Each named move below is a turn or a mirror, shown by a few rows before and after it. Which moves, in which order, take the first row of each later pair to the second? The first pair is answered.
move mumel:
[ 10  -1  10   7 -10  19  14  -4  -4   5   8  -1   0   2   3 -10  12  -7
  -2  -9 -13  -7  -5 -10   6   3   0  -2]  ->  [ 12  -8  12   8  -9  16  12  -5  -1   1   7  -3  -4   5   1 -13  11  -7
  -2  -7 -10  -7  -6  -9   8   0   0  -2]
[  5 -30   8 -14   2  -8 -15 -11   8 -19  -8  -1 -32   6   9 -34   8   7
  14 -11  -5 -29   3   4  -1 -18 -14  12]  ->  [-11   7   4 -19   0   9  -8 -12 -11  10  -2  14  -7  -8  28 -12  26  20
  12 -14 -20 -28  -2   5 -23   9 -21  15]
[ 10 -10  -1  13  -4 -16  -4   6  15 -50 -12  -3 -21  34 -15 -43 -16  12
  -1  -3   5 -19 -10   3  -6 -10  17 -20]  ->  [-15  46  -6   5  -7   8   7   5 -13  -7   1  20  13  13  12 -10  14  33
  -6 -10 -14 -19 -20   5 -43  30   6 -15]
[-25  16  28 -22  -7 -23 -13  27  42  15   8  -8  12  48  41  25 -28  -1
 -15  -1  -6 -15 -36 -27  23 -20 -10  -8]  ->  [-25  18  28 -22  -8 -22 -15  27  40  16   7  -8  11  49  42  26 -28  -2
 -16  -2  -7 -16 -36 -27  25 -17  -9  -8]
move Kemo:
[ 20  15  23  17   9 -14   7  27  14  -1  37  -7  30  -6  -1  15  18   4
   5   5 -33 -26 -10  15   3   4  -8  -4]  ->  [ 19   4  17  16  11  -9  18  25  26  19  34  -2  18 -16 -14  22  15 -14
  -4   0 -34  -9  -6  13   3   5 -16 -15]
[ -6   6  10   6   9 -17   8  -9 -17  13  -4   0   8  -3   3  -6  14   6
   8 -15 -14  13  -2   5 -12  22  -6 -13]  ->  [ -4  -7   9   6  11 -18   7 -11  -9  13  -7   0  -2  -5  -7  -9  10  -2
  10 -17 -11  20   0   3  -8  15  -8 -21]
[ 10   3  17  13  -4   0 -18  -2 -24  -4 -38  -1  17   0  11  -6  11   4
  21   7 -12   1   4 -12   8  15   8  -9]  ->  [  3  11  12  11  -4   7  -7  -3 -20  17 -38   6  18  -9   9   6  13  -2
  12   4 -16   9   4 -10   2  23   2 -10]
[  8  -7   8  17   9   3  -4  -5  -1 -20   8  24   6 -15  -4  25  -5  29
 -18 -16   0   8 -10  -1  -6 -17  33  18]  ->  [  5  -3   6  16   9   5   2  -6   3  -9   9  28   5 -22  -5  31  -4  25
 -21 -20   0  11  -9  -1  -8 -14  30  16]
move ruzil:
[-20  13   1 -13  -4   5  -6 -12 -22  10   1  12   8 -14   7 -11  18  -3
   7 -21  -4  10 -18 -14  -8  10 -11 -13]  ->  [-23  32  -1  -5  -7   9  23  -3  -6  19   1  10  17  -5  16   9   7   0
 -11  -8  -2  -6 -12   6  -1  15 -11   7]
[  0  -3 -11   6  -7   1 -13  19  12 -10   2  11  21  -5  -5 -28  15  26
  22 -20  10   2  25 -11  32  -5   5  -1]  ->  [ -6   4 -13   2  -7   7 -14  16   6   3   4  16  25 -14  -2 -23  22  25
  24 -27   6   9  23 -16  22   3   0  -4]
[  0  30  -2   6   1   4  17  13   0   1  14  -3  13   7  18   7  -6  14
 -10  -5  -1  -9   2   9   1  12   1  12]  ->  [  8  12   1   9   3  -4   7  14   2 -22  11 -13   6  19  11  -8 -14  13
  -2  -1   7 -13   5   7  13  -1   8  13]
[  4  20 -19  -9  -3   0   8   7 -26  -3  14 -14 -10  25  10   1  12   2
  13   6  -1  16   3  -4  -9  -7   5   1]  ->  [  3  22 -20  -7  -3   3  13   9 -25  -3  14 -13 -11  26  10   3  11   2
  12   9  -2  13   4  -1  -8  -6   4   5]

Each pair is two moves apart.
[  5 -18   0   2   4  -2 -11  -4  -1   8   4  -4  -9  -5 -13  -8   7   3
  10  -7   1   8  -1  -9  -4  -2   1 -22]  ->  [  6 -21  -2   5   5  -3  -2  -3   6  10   0  -5 -14  -5 -16  -2   2   0
   3  -5   4   6   1  -3   1  -4   0 -21] : ruzil, mumel
[-15  11  -8   6   1  16   8  -7  -3  31  12  15   8 -22  -5   7  26 -11
  -1 -12  -2   5 -11 -11 -12  19 -14 -11]  ->  [ -5 -20  -8   6   3   8   2  -8  10  19   6   8 -10 -19 -23  -6  16 -28
   1 -14   6  15  -6 -16   0   2 -16 -21] : mumel, ruzil
[-21  48  -1  13  -2  -5  -3   1 -24 -18   9  -3  40   6  28   4  25  62
 -10  -2   1 -24 -11   3 -16   2   5  18]  ->  [-24  50  -3  18  -1  -5  16   5  -9 -14   6  -6  37   9  29  14  17  58
 -24   5   3 -32  -4  15  -8   0   5  28] : mumel, Kemo
[-17   5  -1  14 -11  10  11  18  23  -9  -3  -4  -6  15  -4   4 -21   7
 -16  11 -23 -35  -2  27  14  -8  13  16]  ->  [-17  -6  -4  15  -9  13  16  16  32  -2  -8  -2 -13  10 -14   7 -24  -4
 -22   7 -21 -26   0  25  14 -11   7   7] : Kemo, Kemo
[ -4  -9  -6 -25   2  -8   8  -5  -3  45 -17 -28 -10 -25  -8  -5 -12  -8
 -11 -10  -1   2   1 -11  10   5 -62  -7]  ->  [ -2 -14  -2 -30  -2 -13 -14  -8 -21  31 -13 -30  -9 -24  -5 -19  -3  -1
   4 -15  -1   5  -4 -22   5   4 -59 -15] : Kemo, ruzil
[ 10 -45   0 -13  -1  -1 -17   1   9 -32   8  -6 -18 -11 -29  -1  14 -23
   0 -33  19  11   0   0   2 -17 -17 -41]  ->  [  0 -29   0 -19  -2   8 -18  -2  -3 -12  10   3 -10 -24 -23   8  27 -21
   3 -41  11  19  -4  -5 -13  -3 -23 -47] : mumel, Kemo
[ 17   3  -8  18 -24  -3  -4 -13   6   0 -16  17 -21   0 -20  -8   8  -4
   7  -1 -15  -6  -8  -9   4  -3   3 -13]  ->  [ 14  17  -5  17 -27  -1 -10 -16  -5   0 -10  19 -10  -1  -9  -6  16   6
  13  -3 -21 -11 -11  -9  -4   7   5  -9] : Kemo, ruzil
[  0  -9  -2  13   6  -1  -6  -9  28  18   0  22 -13 -18  -7   6 -11   5
 -13 -18 -11 -34 -10  -3  -4  -4 -10  -6]  ->  [  4 -17   0  13   7  -5 -12 -10  28   9  -1  17 -16 -13  -9  -3 -13   4
 -11 -16  -9 -35  -8  -4  -1 -11  -8  -7] : ruzil, ruzil
[-12  12   4  -4   9   9   3 -10 -37  15   6   7   9 -26   7  14  -6   3
  -1  -8 -12  -2  12   3 -25   8   6  -2]  ->  [ -5 -20   3  -6  13   2  -8 -16 -26   3   2   3 -10 -27 -14  -5 -12 -13
   6 -14  -5  12  12  -7 -18 -10   2 -18] : mumel, ruzil
[ -9  24  -4 -11  -1 -24 -12 -18 -21  -3  32  17   6  -6  20  -3  14  16
  21 -10 -17 -10  -2  -4 -19  24 -17 -10]  ->  [ 11 -12  -3   3   3 -43   0  -9  15 -36  21  -3 -17  18   5 -16 -21   2
  10   7   2 -25  10   9  20  -6  -8   3] : ruzil, mumel
[-19  19   3   3  -6  21  42  -3  14  48  -1   7   7 -24   3  29  -2 -14
 -25  -2  -3  -6   8   2 -13  14   9  -3]  ->  [  3  -9  11  15  -4   0  38   6  31  -3  -5 -17  -7   7   0   7 -29 -10
 -23  15  15 -30  18  12  22 -15  27  14] : ruzil, Kemo
[  4   3  38   5  -6   2 -24  11 -16 -19  16  -7  -3   9 -17   0   4  20
   3 -38   4  -3   4   8   8  -8  25  -7]  ->  [ -5  22  37   5 -10   8 -14  11 -21  -2  18   2   8   3 -10  12  10  25
  -4 -40  -2  -4   3  13  -3   3  22  -5] : mumel, ruzil
[  0  14   7   3  -2   2  12   2  -2  -1   3 -10   7   4  15   5  -1   8
  -4   6   2 -13   3   9  -5   0   8  19]  ->  [  5  -6   5   8   0  -1  15   0  15  -5  -3 -15  -6   3   0   3 -11  -5
  -8   6   8  -5   5   7   4 -13   5  13] : Kemo, ruzil
[ -8  -5  -9  16  16  19  27 -17  34  28   2   2   4   5  16  19   0   8
 -16  15 -10 -29  43  17  13  -5  -9  -4]  ->  [  8 -40  -3  17  15   0   1 -22  34  -5   0 -10 -15  15   2 -11  -6   4
   2  13   1 -25  41   3  23 -28  -1 -16] : mumel, ruzil
